In the rows, 128 means zero.
Each path below is one point turned by a fixed rotation once a step. After each direction that follows a path, write how fast that rotation turns it, in deg/step (0 if it stays still).
Each turn is a multiple of 5 degrees from 10 to 175, or 0.
Each row of a path follows its step; steps can be skipped.
Rotation 1:
step 1: [133 146 116 120 124 140 135 126 136 122 132 128 118 127 137 122 127 120
 140 131 108 129 141 132 130 120 127 142 127 128 131 117 142 135 118 133
 122 123 130 126 124 126 140 122 134 127 121 118 133 126 133 131 127 125
 138 134 144 131 124 128 131 120 140 143 127 113 122 139 118 122 125 137
 146 124 130 124 116 124 138 134]
step 2: [131 125 137 134 114 127 123 132 133 108 132 120 128 128 109 135 123 137
 126 127 115 137 128 135 145 127 134 132 112 123 137 136 132 128 139 122
 126 140 115 130 127 123 145 127 118 139 127 135 129 130 127 134 130 139
 151 141 123 126 124 125 131 125 126 126 131 119 136 119 129 133 134 132
 132 131 141 122 116 120 137 134]
step 13: [123 132 126 131 120 127 119 140 135 126 127 135 118 123 137 122 118 140
 135 122 129 129 136 116 137 123 132 142 132 133 135 134 131 143 130 130
 129 124 120 144 103 136 132 125 128 134 125 127 118 123 130 129 137 122
 132 137 127 134 136 136 141 110 120 107 140 119 119 136 128 115 141 124
 129 125 131 130 127 126 120 126]
step 15: [112 120 123 131 124 141 128 127 131 133 118 133 117 144 134 121 129 132
 141 136 136 126 108 123 138 124 126 142 125 133 122 134 130 132 127 124
 132 133 144 132 129 135 129 127 136 135 131 130 138 132 119 131 129 121
 129 150 147 125 132 142 142 124 128 122 139 122 121 121 136 118 138 130
 127 125 123 127 112 133 121 130]
step 26: [119 134 133 124 119 128 137 118 129 136 114 121 126 136 138 119 147 123
 128 123 133 122 130 112 137 130 133 140 132 128 127 114 125 114 134 124
 109 142 130 120 111 127 118 132 122 131 126 123 137 130 122 125 123 126
 125 126 134 138 105 118 132 129 132 123 131 118 113 133 135 126 111 132
 132 116 123 126 131 130 125 124]
step 29: [127 127 118 143 127 130 121 133 135 128 124 121 133 134 133 142 105 126
 133 121 128 128 127 127 131 135 130 120 127 138 134 127 140 127 136 119
 135 142 116 127 122 128 115 133 130 131 120 136 122 138 149 139 130 143
 131 148 131 117 123 129 138 128 142 117 135 121 138 127 134 135 139 130
 116 132 132 132 130 134 124 125]
step 30: [125 143 125 128 118 123 133 135 149 133 127 134 138 131 138 128 129 121
 125 136 134 120 141 131 127 137 140 140 125 123 127 128 132 137 122 131
 123 131 122 125 109 136 122 133 127 135 125 109 129 134 129 131 127 118
 137 132 141 126 133 134 127 124 149 119 134 131 131 136 117 126 112 114
 119 131 114 132 136 124 139 130]
[125 127 129 124 128 130 126 128 129 128 127 127 123 127 131 128 126 128
 127 127 128 124 125 126 126 128 129 130 127 127 128 130 126 126 128 129
 130 129 127 122 128 129 126 127 128 128 127 129 126 130 131 128 128 128
 130 128 130 129 129 127 129 128 124 130 129 127 127 130 128 127 126 127
 131 130 129 125 129 124 127 131]	160
[130 129 128 127 128 126 130 130 126 127 125 129 124 129 127 126 127 131
 126 125 122 126 127 129 128 127 126 125 128 127 128 125 130 129 127 128
 127 131 131 127 127 126 131 127 126 131 127 125 127 128 127 127 125 126
 127 124 127 127 126 127 128 126 129 129 130 127 129 125 130 127 130 129
 130 127 131 128 127 126 129 131]	70
[131 130 130 126 124 130 130 130 129 126 132 128 130 127 131 130 126 123
 129 128 127 128 126 131 129 127 126 127 129 129 128 126 128 129 124 127
 128 127 126 128 128 127 125 130 126 131 127 128 128 129 132 130 128 127
 125 128 127 128 131 129 128 129 131 128 126 130 130 127 130 131 127 125
 128 128 128 125 129 127 128 129]	35
Rotation 2:
step 8: [111 126 125 117 136 135 115 127 140 115 119 122 116 132 123 134 134 140
 134 125 119 120 126 131 131 130 117 118 122 126 139 127 119 125 127 114
 130 127 124 123 115 135 120 108 127 136 120 131 119 109 127 119 132 133
 134 121 128 128 111 123 125 122 113 130 132 126 133 118 126 122 120 124
 121 124 128 143 128 135 124 116]
step 9: [117 116 133 123 123 142 118 123 130 128 119 122 106 124 131 123 121 130
 130 121 130 129 112 132 132 147 119 133 122 117 122 132 122 119 127 128
 130 127 115 125 114 132 128 119 130 133 122 126 126 132 127 118 141 129
 119 135 132 142 123 132 117 115 135 115 131 126 132 130 134 103 125 133
 126 126 143 132 124 122 123 133]
step 20: [120 121 138 115 127 139 120 122 122 124 110 123 113 128 134 121 124 127
 123 125 111 125 120 114 128 136 130 128 136 117 129 125 122 142 126 120
 118 122 124 135 126 118 116 115 127 121 135 131 124 122 129 129 144 115
 131 123 128 139 126 117 119 128 132 111 141 132 127 125 141 124 112 133
 117 135 128 129 128 133 123 138]
step 21: [121 127 129 120 122 124 130 116 145 128 121 124 128 110 128 124 120 135
 136 137 131 121 122 111 124 126 140 129 121 114 119 129 113 133 125 122
 130 136 125 145 130 134 128 125 136 128 112 132 127 116 131 109 133 124
 134 129 133 139 133 119 123 123 131 127 120 125 124 119 144 108 119 131
 115 136 130 129 126 136 123 122]
step 22: [134 114 125 113 128 144 131 124 132 130 128 128 129 123 131 115 126 141
 130 128 118 123 116 112 126 127 121 135 124 123 136 124 128 129 121 121
 129 133 141 128 126 131 120 136 145 131 119 131 124 126 155 126 126 125
 127 116 129 128 113 124 112 124 132 117 139 128 126 116 138 123 109 141
 124 131 130 132 130 131 127 138]
step 28: [119 123 135 117 131 142 120 120 138 138 108 133 118 122 139 127 113 125
 128 118 111 127 131 123 131 132 122 115 127 126 121 113 132 126 138 134
 131 134 132 134 127 125 118 128 134 125 125 131 134 137 132 121 137 129
 131 120 125 135 125 113 120 132 126 117 131 116 112 117 135 115 114 129
 129 127 131 120 119 132 113 131]
step 29: [116 126 136 124 135 127 132 124 139 121 112 124 123 119 131 126 124 131
 141 126 118 126 121 117 124 124 130 136 121 122 124 121 120 122 132 113
 121 139 128 141 129 137 119 139 129 130 131 139 107 126 132 125 133 123
 154 141 124 141 122 125 113 125 118 122 127 118 128 123 145 130 126 127
 120 128 131 131 125 139 128 126]
[127 126 130 130 128 127 130 128 129 131 131 128 129 126 129 130 129 130
 128 126 130 129 127 125 126 126 126 134 129 129 129 128 129 126 126 129
 128 130 130 129 131 130 130 128 132 131 124 132 129 128 127 129 126 126
 132 128 125 128 128 131 128 126 128 128 129 125 127 128 128 130 129 129
 127 131 128 128 125 128 128 129]	95
[131 127 128 126 130 128 126 132 130 129 129 126 129 127 126 125 129 126
 124 126 129 127 129 125 131 132 127 129 133 126 128 127 130 129 129 128
 129 130 129 128 127 130 128 127 125 127 128 129 126 125 129 131 126 127
 127 129 126 126 127 125 127 126 128 127 127 128 129 131 129 131 126 128
 127 128 126 129 128 127 130 132]	145
[129 131 126 125 129 129 126 131 130 126 127 129 129 131 128 128 127 128
 128 129 125 130 129 128 129 130 128 128 126 130 131 129 129 128 129 127
 127 126 126 128 131 129 125 124 130 128 127 134 130 130 130 129 127 125
 127 129 129 126 127 130 129 131 126 127 127 128 128 130 128 129 126 130
 126 131 129 126 130 129 130 127]	175
[128 131 130 128 126 128 130 126 127 129 128 126 124 125 126 129 129 129
 126 131 128 130 127 129 129 131 128 129 126 126 128 126 131 128 129 128
 127 128 128 125 128 132 130 129 133 127 127 130 125 131 126 127 130 129
 124 126 129 126 129 127 129 129 129 129 127 129 123 131 128 128 128 129
 128 125 127 128 129 130 127 131]	175
[132 126 129 124 128 126 127 127 129 127 130 127 128 127 125 129 132 129
 131 128 130 129 123 129 128 128 126 126 130 128 129 129 125 130 127 130
 129 125 127 128 128 126 126 126 131 131 126 127 129 127 128 127 132 127
 125 127 128 129 128 127 130 126 130 130 128 128 130 128 131 130 125 130
 129 130 129 129 130 129 127 127]	25
[127 126 127 126 128 129 126 127 130 128 127 127 127 129 127 127 131 125
 127 126 128 128 128 129 126 128 127 130 127 128 128 128 128 128 126 132
 127 127 130 130 128 133 126 128 125 129 133 128 125 132 126 127 131 126
 128 131 130 130 134 126 129 129 130 128 130 127 129 128 127 127 127 133
 128 129 129 127 126 125 129 127]	130
